(in the rows, 128 means zero)
Families of rows that turns and mirrors carry onto each other, the same ones carrying the whole set onto itself: the rest of each named row's family, in list order:
4 families of 4 rows:
j885: [ 94 134 105 113 117 107 153 120 124 105 136 128 137 160 117]
j2: [138 132 120 164 119 100 120 115 122 113 138 147 129 139 109]
j919: [124 123 111 121 115  95 154 120 102  98 128 124 108 155 107]
j88: [131 133  92 174 109 102 121 119 116 109 142 134 124 146 106]
j608: [ 97 132 121 125 111  87 151 115 119 136 146 101 128 142  91]
j435: [113 119  91 109 114 100 142 110 106 106 141 127 119 153 114]
j71: [117 138 122 122 104 106 129 127 125 138 160 110 142 133 102]
j404: [125 134 114 131  97 106 151 132 116 121 151 111 148 119 103]
j717: [107 117 132 123 119  89 158 106 114 118 130 126 129 148  99]
j376: [120 154  97 138 132  97 118 119 128 103 143  90 105 135 111]
j342: [100 144 109 136  99 105 163 137 123 118 143 120 146 146 104]
j724: [125 143 101 138 135 112 115 114 134  91 139  97 129 128 121]
j889: [116 128  92 176 136  93 130 101 118 115 154 126 123 142 115]
j664: [110 154 113 162 135  90 129 111 135  98 122 108 110 140 102]
j840: [108 148 118 166 129  95 112 105 140 120 135 130 126 143 102]
j815: [119 137 106 163 147 100 136 105 128 101 148 100 132 122 121]

Which other rows belong to the same family as j88? j435, j404, j724
Which other rows belong to the same family as j664? j608, j717, j840
Which other rows belong to the same family as j815? j885, j342, j889

